(in the rows, 128 means zero)
Named turns come first, each shown by rows before and after it. Which turns, in which order, take the first row of each pair that follows to the second? Write the first one first, as in the answered first pair.
Dunum (before -> after):
[144 136 139 154 132 151 140 127 109 137 115 126 108  69 179 119 135] -> [127 114 167 110 153 112 110 144 118 149 104 117 114 159  78 120 154]
[ 96 114 115 114 121 112 105 120 158 111 145 133 140 174 109 118 105] -> [116 125 101 136 116 143 126  98 144 102 148 130 134 113 174 117 105]
[151 137 159 155 124 153 179 162 109 135 127 158 103 122 158 134 119] -> [144 118 173 133 143 140 170 151 108 132 108 133  93 158 120 129 150]
[115 161 144 142  87 137 121 162 136 150 139 159 156  99 144 133  87] -> [123 114 155 121 143 147 135 124 112 135  83  82 110 103 161 119 164]
dugo (before -> after):
[152 124 120 165 139 133 138 108 152  93  99 143 132 147 109 128 145] -> [149 128 117 162 129 131 136 115 158  93 103 154 138 153  98 130 132]
[132 124 143 136 119 123 139 149 132 142 131 119 134 113 135 122 133] -> [135 123 136 138 119 131 139 138 131 135 128 110 133 110 138 123 137]
[143 126 121 109 164 139 165  83 125 122 118  97 140 137 108 135 150] -> [135 138 102 114 137 136 162  88 141 115 141 124 161 153  91 141 120]
[ 98 121 138 130 115  94 113 184 135 147 135 153 139 136  71 142  87] -> [111  97 169 132 169 109 123 174 102 157  85 105 101 115 100 130 150]
kufim (before -> after):
[125 115 151 110 116 123 107 140 126 145 112 137 138  90 122 115 151] -> [129 118 147 112 110 132 106 134 132 147 112 132 141  80 132 112 150]
[109 107 118 151 121 143 100 107 123  97 144  99 123 174 101 128 126] -> [115 115 143 160 142 141 106 125 102 114 136 113 118 179  90 130 133]
[132 141 163 176 159 130 133 156  97 172 128 155 106 116 143 119 127] -> [135 140 126 171 133 146 147 126 109 140 140 135 108  76 184 121 122]

Between the rows of a pair lie 2 to 3 turns.
[146 115 150 150 154 126 146 119  96 146  88 127 102 111 151 134 177] -> [140 139 107 158  92 131 146 125 126 130 137 170 135  89 170 142 113] : kufim, Dunum, Dunum
[122 159  76 152  93 102 131 114 177 169 231 157 151 133  82 169  90] -> [115 113 103 113 142  85 124  98 170 165 187  96 124 198  25 159 156] : Dunum, Dunum
[114 128  71 107  82 110 127 103 173  99 171 143 146 186  98 136  89] -> [133  86  90 106 145 137 147  65 131  93 114  65  88 152 145 118 173] : dugo, dugo, dugo
[148 110 135 129 139 128 131 108 106 115 104  86  98  96 152 120 165] -> [133 109 165 113 153  98 107 142 110 135 100 102 113 143  91 126 165] : Dunum, dugo
[117 119 118 119 110 143 125 115 137  97 149 109 141 165 129 129 146] -> [123 122 117 124 109 148 134 108 129  93 148 105 139 151 140 133 151] : Dunum, Dunum
[120 157 143 155 144 111 125 153 135 168 142 160 141 127 140 142 120] -> [127 126 129 138 161 132 136 110 127 144 113  96 116 116 160 129 168] : kufim, Dunum, kufim
[178 123 129 125 105 130 121 138  98  86  84 163 120  94 164 109 146] -> [169 131 153 124 107 113 104 169  98 107  92 192 132 122 124 117 130] : Dunum, kufim, Dunum
[128 101 171 104 183 134 123 135 105 143  78  96  96 128 134 117 180] -> [134 139  95 141 108 168 151 112 134 117 143 137 131  71 204 121 108] : Dunum, Dunum, dugo
[121 143  62 121  61 164 136 114 157 104 139 125 147  47 205 129  80] -> [112  83 146  72 170 120 114 128 123 128  60  56 105 169  83 117 186] : Dunum, kufim
[129 118 135 154 129 130 169  76 138 116 120 115 110 174  98 124 163] -> [133 141 112 175  93 140 175  80 145 115 153 151 124 139 133 133 120] : dugo, Dunum
[125  92 111 127 145 131 153  88 150  93 131  78 115 140 135 118 152] -> [111 122 135 131 133 100 132 138 163 124 158 137 146 185  76 132 110] : dugo, kufim
[142 127  96 158 161 168 163 106 105 109 119  95 105 155 155 123 138] -> [140 155  87 169 133 168 162 124 115 118 146 136 130 135 162 131  91] : Dunum, Dunum
[157 137 161 114 180 168 156  73  98 102 110 105 120 120 149 111 170] -> [137 163 185 115 161 129 129 133 111 129 137 177 153 172  72 126 120] : kufim, Dunum, kufim
[113 133 148 144 127 148 112 144 103 148 121 174 140  66 149 122 121] -> [110  98 117 114 125 159 120  99 115 113 102 107 128  75 162 113 156] : Dunum, kufim, kufim
[133 145 178 132 166 107 132 158  63 162 105 140 119  88 123 127 165] -> [118 122 167  94 149  85 115 152  89 153 105 123 135 146  61 129 171] : kufim, Dunum
[141 128 132  80 127 102 134 113 132  94 113  77 136 106 169 118 171] -> [137 146 186  98 148  83 116 164 109 138 104 118 139 113 139 125 168] : Dunum, dugo, kufim
[160 147 144 189 158 151 155 115  93 128 145 147 117 100 168 126 108] -> [142 146 173 165 168 114 124 150 103 142 144 161 136 174  79 127 106] : Dunum, kufim, Dunum
[133 122 103 119 116 116 131 106 150 100 138 112 128 172 106 127 112] -> [140 152 125 156 119 129 133 137 138 126 148 165 132 130 133 133  80] : kufim, dugo, Dunum
[130 103 136  93 123 134 106 138 129 140  97  79 129  43 171 122 150] -> [126 126 141 103 107 124  97 168 132 153 114 119 146  34 169 127 117] : Dunum, Dunum, dugo
[137 158 175 177 170 103 135 134  94 171 108 131  88 113 140 121 136] -> [124 183 141 174 117  94 131 141 129 154 157 171 125 139 117 131  74] : dugo, dugo, dugo
[104 130  76 108  30 133 107 123 150  86 162 142 138 117 131 138  31] -> [100 109 178 101 125  94  82 173 100 139 106 145 115 201  34 133  94] : Dunum, Dunum, kufim
[130 116 146 140 168 116 133 129 137 142 123 100 106 149 119 132 145] -> [139 128 132 162 160 136 143 123 135 141 127 104 102 108 164 136 134] : Dunum, Dunum
[118  89  93 109 122 144 153  68 132  77 112  64 107 163 116 117 161] -> [106 157 119 153  81 122 136 151 140 123 169 191 156 170  84 142  61] : kufim, Dunum, kufim
[110 130  91  90 100 119 120  94 167 102 127  81 145  86 151 135 107] -> [106 138  93  84  92 110 109 108 175 109 135  94 156 101 126 137  89] : Dunum, Dunum
[139 118  92 122 124 141 147  81 106 141  88  65 124  62 176 125 124] -> [136 167 139 161 122 117 130 152  95 191 113 157 150  72 142 142  66] : Dunum, kufim, Dunum
[105 146 141 110 108 102 108 142 150 134 135 140 172 152  69 139 104] -> [118 167 132 136 100 125 118 139 136 141 142 147 163  67 152 137  94] : dugo, Dunum, kufim
[137 130  96 150 111 156 157  86 110 106 140 120 126 122 150 137 115] -> [127 122 134 138 149 130 137 112  95 132 117 116 122 180  87 135 137] : Dunum, kufim
[128 137 164 137 165 134 137 133  84 137 124 122  93 145 104 129 165] -> [136 146 151 158 156 155 147 124  82 134 134 129  95 101 150 125 156] : Dunum, Dunum
[114 120 129 102  56 141  72 135 146 142 166 129 118  90 112 130 106] -> [119 108 110  97  57 147  84 115 148 125 166 102 111  88 124 126 117] : Dunum, dugo
[142 160 175 143 160 129 131 143 130 163  78 154  99 139 126 149 131] -> [139 139 162 116 162 134 132 120 135 148  66 118  91 162 113 145 157] : Dunum, kufim, Dunum
[133 143 154 111 149 112 115 150 110 153 121 135 127 125  84 125 130] -> [142 156 129 125 116 130 132 140 123 146 139 143 136  68 136 124 105] : Dunum, kufim, dugo
[125  89  92 115 142 121 135  86 145  97 128  95 140 178  83 134 147] -> [137 132  73 161 104 143 146 100 145 104 158 143 155  92 161 144  95] : dugo, Dunum
[173 142 113 154  65 161 179 136 114 121 155 207  88  79 197  93  92] -> [173  74 157 106 147 145 173 111  85 120  82 116  37 164 123  81 192] : Dunum, kufim
[136 122 163 164 176 132 139 143  92 151 108 124 109 121 127 154 162] -> [118 118 154 135 151 110 119 149 118 143 124 126 133 171  72 156 147] : kufim, Dunum
[135 109 106 126 148 139 151  75 116 103 127  73  97 155 137 107 148] -> [127 109 154 125 185 127 129 117  99 141 104  88  92 164 111 110 158] : Dunum, dugo, dugo
[122 123 161 107 151 112 128 154 105 149 106 105 114 107 132 126 162] -> [125 129  95  92  91 123 134 127 144 107 143 108 138  98 151 128 119] : kufim, kufim, dugo
[ 83 134 116 120 118 123 104 137 142 119 139 164 136 158  96 121 113] -> [ 92 110 123 110 154 128 113 116 128 108 111 122 110 161 103 118 161] : Dunum, Dunum
[108 164 134 109  78 110  96 163 147 138 159 170 153 118  95 135  72] -> [127 151  85 118  70 146 134 100 142 100 159 122 133  76 172 125  91] : Dunum, dugo
[160 136 170 166 180 159 101 146  86 152 103 149 143 176 100  95 130] -> [172 131 168 171 188 174 117 128  80 146  94 133 132 149 135  93 139] : Dunum, Dunum
[ 78 105 138 109 130 127 105 113 139 120  96  91 129 112 102 142 121] -> [ 81 122 157 126 139 124  99 137 130 141  95 109 131  94 108 145 116] : Dunum, kufim, dugo
[123 121 137 140 160 137 151  94 122  96 124 118 105 161 107 114 162] -> [134 134 123 163 145 151 167  84 119  96 139 130 109 120 152 113 146] : Dunum, Dunum
[138 164 124 182 151 137 159 116 103 137 160 172 132 140 141 132 110] -> [144 136 112 170 164 142 167  81  96 116 140 127 108 164 141 122 143] : dugo, Dunum, dugo
[122 128 172 136 151 128 122 155 117 151 100 131 113  92 138 141 142] -> [122 139 136 134 125 137 133 139 132 131 115 126 120  61 171 140 123] : Dunum, Dunum, kufim
[140 127 159 154 170 134 128 125  85 116 105 116  88 116 152 120 169] -> [123 153 114 147 100 117 118 136 133 100 167 178 140 164 101 131  87] : dugo, dugo, kufim
[151 124 160 162 168 132 140 153  62 125 128 153 123 108 145 117 134] -> [142 138 104 154 112 142 149 135  95  94 166 154 141  91 159 118  94] : kufim, dugo
[124 139 161 152 122 106 143 158 129 133 137 174 157 125 122 134 132] -> [128 130 172 147 139 104 141 160 121 135 119 165 147 137 113 130 154] : dugo, Dunum
[153 124  92 177 111 144 148  92 118 114 139 138 113 130 158 138 108] -> [142 127  95 168  99 126 131 114 134 123 152 160 130 165 118 141  86] : Dunum, Dunum
[ 93 127 119  86  97  91 100 163 157 123 145 137 137 165  63 137 104] -> [113 158 133 134 100 118 109 180 129 148 142 167 138  63 159 136  87] : dugo, Dunum
[133 182 115 102 100 141 143 209 142 149 176 169 155 140  99 171  86] -> [131 136 140  67 152 132 138 192 128 142 131 109 126 194  53 163 152] : Dunum, Dunum
[114 168 136 159 110 102 111 171 110 171 128 182 143  47 145 122 105] -> [101 140  57 132  61  97 127 106 157 105 160 149 165 108 119 115  86] : Dunum, dugo, dugo
[139 107 176 125 185 116 118 133  92 150  75  91  91 126 125 129 187] -> [112 133 170 112 131  79  92 180 132 163 125 155 144 175  59 142 111] : kufim, Dunum
[168 134 146 176 138 142 144 100 132 107 122 140 114 117 155 131 142] -> [162 117 121 147 129 136 142  83 147  83 126 118 119 152 125 128 147] : dugo, kufim, Dunum
[134 123 164 124 169 136 120 121 106 140  98 104 100  98 151 132 175] -> [107 125 137  97 124 109 104 130 145 122 131 123 141 182  66 140 143] : dugo, Dunum, dugo
[134 164  99 173  93 143 161  92 149  79 161 166 138 147 149 123  99] -> [123 152 114 144 106 120 142 107 156  81 154 161 142 205  89 124 108] : Dunum, Dunum
[132 133 144 150 143 159 140 138 102 135 108 148 119 109 174 125 152] -> [120 110 135 116 140 135 133 127 122 119 106 124 125 186 107 123 162] : dugo, Dunum
